Turns in one plane each, and the order they were made in; the first pair answered:
Riv (before -> after):
[  1  30 -12   6  17  -5  18  14  48  -3  11  17 -30] -> [-25  40  14 -11  26 -16  -6   8  -7 -24  19 -21  19]
[-14  20  -2 -18   6  -3  26  -3 -17 -19  13 -17   0] -> [-12 -10  -4 -11 -23   0  15 -14 -32  -5   1 -12  17]
[ -5 -20  11  15   2  13  15  -7 -22  -9  -5  -8  12] -> [  5 -24   2  21  -1  17  25  -4  -2  -1  -9   5  -5]
[-12 -20   2  -2 -18   0  13   0 -26  -5  14 -22   9] -> [  0 -30 -11   8 -26   6  21   0  -3   8   9  -3 -12]
ziz (before -> after):
[-13  -8   0   8 -25   6  21  -6  -3  -6   2  -3  22] -> [-13 -10   0   5 -17   3  28   0  -4 -12   9 -10  17]
[ 2 10 -5  5  5 15  1  7 21 -5 -2  2  4] -> [  9 -12  -7   8  -6  15  -6   4  13   4  -8   3   7]
[ 19 -41  -3   4  -1   1   2   4  -2   5   2  -4 -19] -> [  0  15   1  -4  24   3  15  11  19 -13  15  -2 -23]
[-26  -3  -7   9  16   9  48  -4  33  -8  17 -13 -11] -> [-23  10  -7  17 -18  18  20 -21  42  16  -9  19  12]
vul (before -> after):
[ 10  49 -10 -11   8  19   2 -10  37  12  16  12   5] -> [  5  54  -1 -20  25  11  -2  -6  21   0  25  -6  11]
[ -1 -12  -2   5  -9   6   4   0  -7   0   0   7   0] -> [ 2 -6 -2  5 -9  6 -5 -2 -3  4 -5 13  0]
[ 25  14  12  -8  34 -11 -25   6   8   7  -1   0 -32] -> [ 15   2  15 -10  40 -14  -6   9  -9  -6  14 -21 -30]
Kuz (before -> after):
[ 16   3  14   7   5 -23 -23  10 -14  20   2 -11 -18] -> [  9  15  17   7  -4 -20 -29   5 -14  23  -3  -6  -5]
[ -4  12  11  -6  12  -5 -21   2  -8   2   0  -7  11] -> [ -3   9  10  -7  20  -5 -12   7  -8  -2   7 -13   4]
[ 11   4   1  15 -39   3 -29 -11  24   7 -17  16  20] -> [-16  40   8   6 -22   6  -6  -8  27 -19   3   3  25]
[-19   7   9  12 -53  15  22 -10   6  22  11  -4  45] -> [-28  14   9   5 -28  12  48   2   7   0  32 -22  29]
Pairs:
Each pair is two turns apart.
[ 12  10  -4 -14  11  -8   5  -4   8  22 -10   3 -10] -> [  5   2   4 -18   4 -11  -5  -9 -13  19 -12  -8   9] => Riv, Riv
[-15  18  -5   7 -21  19  34 -12  35  -2   5  25 -14] -> [-21  55  17 -10   4   6 -10 -13  10 -12   0  10  13] => vul, Riv
[ 12  14   8   5  29  -8  -3  17  -1   1 -24  -6  -4] -> [ 12   4  11   7  21  -9 -12  12 -10   4 -30  -7   6] => Kuz, Riv
[  7  -1   9 -13   2  12  11   3  -9  -5   5 -20  15] -> [  4  19   7 -14   6  13   9   3   3  -6   4 -14  12] => Kuz, ziz
[ 13 -15 -23   6   7   0   9  -1  18   4  -5  23 -42] -> [ 15 -34 -20   4   8  -5   9   0   3   2  -1  10 -41] => Kuz, ziz
[15 10 -4  0 18 -5  1 12 17  2 -9 -1 -5] -> [  8   2  -1  -2  20  -5  15  14   6  -7   0 -15  -3] => vul, vul
[ 10 -22 -11   1  14  -4  20  -2  -8 -25  42 -25   4] -> [ 22 -30 -10  11 -26   0 -21 -23 -10   7   7   4  31] => Kuz, Kuz
[ -6  28   3   1   1   4  -6  13  12 -27  11  -2  12] -> [ 25 -19  -8   6   5  -3 -10  20   9 -13   6  -2 -14] => Kuz, Kuz
[ -4   7   3 -15  23  25  18   6  -3  -7  19  -9 -24] -> [ 11 -31   0  -3 -12  29  -6  -8 -15  19  -5   5  -9] => ziz, ziz
[ 2  0 -2  4 -1  0 -7 -4 -5  7 -9  3  1] -> [-6  8  1  2  2  1 -1 -3 -8 -2 -4 -4  4] => Kuz, vul
[ 34 -12  -9   2  23  -4  -8  12  26  13 -10  12 -39] -> [  7  29  13 -16  47 -14 -21  12  -5 -15   3 -17  -6] => ziz, Riv
[ -2   2   8  -2  17  -8  31 -12   4 -37  -1  -4 -13] -> [ -9  25  11   2  -6   0   6 -25  11 -24 -20  19  10] => ziz, Riv
[ -2 -34 -13 -21  29   5  13   5  -5 -19  22 -21 -26] -> [-10 -17 -12 -22  33   7  20   5   2 -24  26 -18 -26] => vul, Riv
[ -5   6  -1  -1 -16  -3  18 -25  -2  -9  -6   9  12] -> [ -1  17  -4   0 -11  -4  13 -23  10  -6  -9  15   7] => vul, Riv
[ -4   1   9  -5  16   5 -13  -8   2  -9  12  -2  16] -> [ -8 -14   2   2   0  12  10  -9   8  -7  15   0  11] => vul, vul
[  1 -18 -21  14 -22  -4  15   1  24   3   5  -1  -6] -> [-18   6  -2  -2   1 -13   5   3  -3 -20  17 -29  16] => Riv, Riv
[ -3  -7  12  -4  -5  -5 -31  -8 -39   2 -12 -21  39] -> [-10  -5  10 -10  23  -9   0   4 -38 -20  12 -42  19] => Kuz, Kuz
[  2  -5  11  -9  27   2 -14   4 -23  -7   7   1  -5] -> [ 13 -22   5  -2  13   5 -18   0 -17   8  -4  13  -8] => Kuz, Riv
[  0  -8  18  -2  -9  -6 -34 -14 -27   4 -12 -15  29] -> [ 24  -3   7   3   2  -7 -46  -8   1  20 -24   6   3] => Riv, vul
[ -9 -41  -1  12 -33   9  15  -5 -24  -6   4  -7  11] -> [ 13  -5   0  11 -27   6 -34 -13  -2  17 -25  25  12] => vul, vul
[  4   5  -4   6   8   3  23  -3  15   1   9   9 -16] -> [ 10 -13   2   0  20  -6  13   2  -8  -5  12 -10 -12] => Riv, Kuz
[ 11  -8 -10  12   8 -17  -1  -5   7  11   8  -4 -19] -> [ 13  -1  -8   9  14 -20  -7  -3   5  10   8  -6 -15] => vul, vul
[ 11  -7   0  -5   1  -7 -28  -7 -22   6 -12  -4  21] -> [ 11 -10  -6   4 -21   4 -16 -13  -5  17 -16  13  19] => Kuz, Riv
[ 14   2   2   3 -33  11 -10 -22   3  22 -10  13   0] -> [ 25 -20   7  -8   3  -7 -14  -9 -26   5   4 -21 -11] => vul, ziz
[ 12 -31  -8  -2  11 -16  18  -9   1  11  -5 -16  -4] -> [ -6  15  -7  -7  22 -12  29  -7  21   0   3  -9  -5] => ziz, vul
[ 19 -41 -13   9   5  -6   9  16  15  -5  -2 -26 -46] -> [ 10   5  -1  -5  37 -13  -4  22  16 -20   5 -35 -42] => vul, Riv
[  6 -40  -4   6   8  -6  16   9 -18  -5  18 -21 -21] -> [ -4  12  -9   8  14   4  30  11  24  -8  21   3 -32] => vul, ziz
[ -2   3  13   5 -20   4 -12  -9  -7   7  -7   7  25] -> [ -5  23   6   6 -12   9   8  -2  19   4   1  16   7] => Riv, Kuz
[-22  28   5   1  -7  -1  16  -4   3 -12   4   0  12] -> [ -7   2   5   6 -26  -3 -11 -13  -8   9 -14  10  22] => ziz, vul
[ -6   9  -1  -5  13   1   9   4  -5 -14  14  -9  -2] -> [ 12 -17 -10   2   5   2   9   5   1   1   6  -2 -16] => Kuz, vul
[  3  20  11 -16   1  -1 -45  -9   1   9 -22  13   2] -> [ -9  11  19 -23   8  -4 -38  -7 -23  -6  -9  -9  13] => vul, ziz
[  3   0  -6  14 -10  13  25   4  22  -5   4  27 -13] -> [ 12 -11  -2   4  22  -2  22  16   4 -17  14   5 -24] => Riv, Kuz
[ -6 -15 -12   8 -18  10  25   0  23  -2   4   0  -9] -> [-19  12  -2  -2   5   4  25   4  15 -19  14 -13  -3] => ziz, Riv
[ 26 -24   2  -6  17 -14 -16  -2  -9  10   1  -3  -3] -> [ 22  -6   4  -3   3  -8 -29 -11  -1  20 -11  12  10] => Riv, Kuz
[ 11  -6  -3  -1  11   0   2   9  12   3   1  10 -25] -> [-4 19 10 -9 19 -3 -8  6 -2 -7  3  0 -6] => ziz, Riv
[ 11 -25  13 -10   6 -11 -44  -2 -37   4 -10 -14  20] -> [ 10 -43   7  -3 -11  -5 -31  -6 -36   7 -10 -12  20] => ziz, Riv
[-17   8  -2 -10  23   7  -2   3   1  13   4   1   5] -> [-12  -7  -6  -9  23   7   7   6   1  13   8  -1  -4] => Kuz, vul
[-29  -1   3  -5  26  -2  30  -6  -6 -15   9 -12   9] -> [-33  13   1  -4  23   1  31  -8   6 -15   7  -2   8] => ziz, Kuz
[  1  14  11  -5   6 -10   8  15  22  13   3   1 -19] -> [ -6  12  23  -7 -10 -11 -16   4  -1  17  -7  -2  13] => Riv, ziz
[-27 -20  -3   8 -21  -4  14 -11 -12   2   3  17  31] -> [-20 -23 -12  13 -19  -1  28  -7   5   4   5  24  11] => ziz, vul
[-18   4  12  -8   1  -7   4   1 -23 -19   8 -19  19] -> [-21  -7   6   3 -30   3   8  -8 -13  -5  -3   1  24] => Riv, Kuz
[-18  42   9  -6  33  -9  27  10  26 -24  18  -9 -17] -> [ 16 -28 -11   8  21 -11  34  15  27  -2  10  -4 -48] => vul, Kuz
[ -6 -12 -16  14 -22  -3  -7  -5   2  13 -19  13  -1] -> [ -6   5  -1   0   6 -14 -30  -1 -19   2 -15  -4   8] => vul, vul
[-25  -1  -4   8  10   9  10   1   2   1  11   1   6] -> [-18 -14  -3   7  16   7   8   4  -5   1  12  -4   2] => Kuz, Riv
[ -1  -5  -3   5  -5  -3  14  -2  -3  -1 -12 -16   9] -> [  2   6  -8   6   0  -1  16   1  12   2 -13  -7  -2] => vul, Riv
[ 31  34   1  -1  22  -3 -48   0  -3   8 -11  16  11] -> [ 43 -20  -2   0  27 -11 -36   7 -31   5  -3  -9   0] => Riv, ziz
[-27   8  12  -3 -18  15  11  -3 -17   9   6   1  31] -> [ -9 -31   0   3 -14  13  32   8 -10  13  14  -4  -2] => Riv, ziz
[-21  28  -6  -3   0  -4  -2  14  15 -15   5  -3   5] -> [-13  -4 -12   8 -32   2  -8   4   9   4 -10   9  14] => Riv, Riv
[ 12   8   0 -12  -6  -6 -20   1  -7  10 -22   5   7] -> [ 20 -17  -4 -12   2 -10  -7   9 -12   7 -13  -6 -10] => ziz, Riv
[-15  25  17   1  -3   0  -2  -4 -25 -16   3  -8  24] -> [  8   7  -7  19 -20  11  16  -1  21   8  -7  26 -13] => Riv, Riv
[  0 -10  -7   6 -12   5   7   0   1   6   1   3   6] -> [  6 -17  -7   2   3  -1   7   6  -3   2   4  -6  -4] => vul, ziz
[ 14 -18   2   9 -10  -9 -54 -12  -6  12 -19  15   2] -> [ 12 -44   2   2  17 -20 -27   4 -21  -9   6 -17 -18] => ziz, Riv
[-11  39   6  -1  -5   7 -18 -12  13   9 -13  15   8] -> [ -3  -6  10  -2 -13  -1 -30 -15 -24  13 -16  -3  21] => vul, ziz
[ 19 -18  15   8 -14   0 -14 -21 -18  11 -17   8  29] -> [ 36 -24  -1  11  16  -1  22  -3  13   4   0   8 -23] => Riv, ziz
[ 16  15 -14   5   7  10   4   6  30  12  -3  18 -30] -> [ 21  24  -7  -2  25   2 -19   8  19  10  -6  10 -23] => vul, Kuz
[-11 -29  -1  -9 -17 -13   1   2 -20  -5   9  -2  22] -> [  1 -16 -17  -1 -12  -6  20   8  24   3   8  22 -13] => vul, Riv
[ -2  -2   7  16 -15   9   9  -4  10  -9 -10  -7 -24] -> [ -5   3   8  16 -21  12   5  -8  10  -7 -12  -3 -17] => Kuz, Kuz
[-16  -8  15  -7  -4   0  14  -7 -24 -18   9 -21  10] -> [-16  -4  16  -1 -23   6  -2 -16 -21  -4  -6  -3  23] => ziz, ziz
[  7  -6  -3   9 -16 -17 -30  -6  -8  12  -2  23  15] -> [ 20 -21 -14  10   4 -21 -10   7   4   7   9  17 -18] => Riv, ziz
[ -1 -23  12 -15   6  -8  26  10 -10 -14  17 -23  -7] -> [ -3  -9   4 -11   5  -1  38  11  11 -13  16 -10 -18] => vul, Riv
[  6  28  -7   4 -19   5 -13  -7  21  25 -18  32  -1] -> [-13  46  10 -10  -2  -3 -25  -7  -9   5  -8   6  23] => Riv, Riv
[-12  14   0   7 -24   9  -1 -11  11   3  -3   8   9] -> [-21  13   5   2 -15   6  10  -8  -1  -9   8  -8  12] => Kuz, Riv
[  3 -15   4  -4  -2   0 -23  -5 -29  -3  -5  -7  11] -> [-12  10   4 -10  16   2   5   4 -18 -22  14 -16   0] => vul, ziz
[ 12 -29 -28   7   9  -4  18  44   1  -4  -1 -12 -16] -> [-13  46 -15   0   8   4  -2  32  20  -7  -9   7  13] => Riv, ziz
[ 13 -23  -4   2  -1   1  -8   0   6   9 -16  11  -4] -> [-16  23   6  -4   0   8   2  -3   7  -8  -6   8  16] => Kuz, Kuz
[-24  23  13  -9  12  -1  10  -3 -16 -22   9 -24  18] -> [-23  12  13   0 -19   5  -3 -14 -20  -6  -7 -10  37] => ziz, vul
[  4   9  -8  -4  24   0  -1  -2  11   7 -10  18  -2] -> [ -3  -3   1  -9  19  -5 -10  -5 -17   1 -10   1  18] => vul, Riv
[-11 -21   4   8 -32   6  -5 -20  13   6  15  12  -5] -> [-17 -27   8   5 -25   4   7 -16   3  -4  25  -2  -5] => Kuz, ziz
[ -7 -22  -8  -4   4 -14  39   8 -12 -24  30 -14  -5] -> [ -3 -20  -8   9 -45  -3   2 -15  -5  13  -5  25  27] => ziz, ziz
[-11  12   5 -20  16 -12 -23  -1 -10 -10   0 -27   7] -> [  1  -7  -5  -6 -20  -3 -32 -11   4  18 -21   2  10] => ziz, Riv
[-17   0   0   7  11 -18  -3  -5   0 -10   5  10   4] -> [-17 -11  -2  11   2 -17   1  -7  -2  -8   4  10   5] => vul, Riv
[ -1 -15  -4  -1   2   9  -3  -8 -11   8  18 -27  24] -> [ -6  11  -3  -1  -5  12 -11 -13   2  11  11 -15  34] => ziz, ziz
[ 38 -18   7  -6  38 -20 -48   7   0   0 -14   4 -32] -> [  8  -5  23 -17  36 -23 -52   0 -33 -20  -4 -21   6] => Kuz, vul
[-13  38 -13 -24  18   4   2   7  11  -1  14  22 -13] -> [-21  24 -13 -24  16   4  23   9   1 -11  25   9 -14] => vul, vul
[  8  41  10 -14  14  -2 -16  -3  13   1  -1  16   7] -> [  1  22  16 -11 -10   1 -24 -15  -7   5  -8  12  30] => ziz, Kuz
[ -2  11  10  -9   3  -4 -29  -7 -30  -2  -4 -16  22] -> [  7 -35 -11  10 -30   9   7  -9 -12  13  -4  -1   0] => vul, Riv
[-21   9   9   0  11   2  15  -5  -1 -14   7 -10  23] -> [-10  -9   3   9 -15   8   3 -13   4   8 -10   9  28] => Riv, vul
[ 15 -28  -2  -2   9  -8   5  -2 -27   7 -10 -14 -14] -> [ 17 -15  -4   3 -11  -1 -12 -12 -14  23 -25  10  -5] => Riv, Kuz
[-15  19  10 -13  28 -12  -7   0 -15 -14  10 -18   9] -> [ -1   3  -1   5 -17   1 -23 -15   4  21 -20  22  15] => ziz, Riv
[-12   7  -3  -4 -17  10   1  -9   1  -9   1   5  18] -> [-13  10  -3  -8  -1   7  13  -1   3 -19  10  -4   8] => vul, Kuz
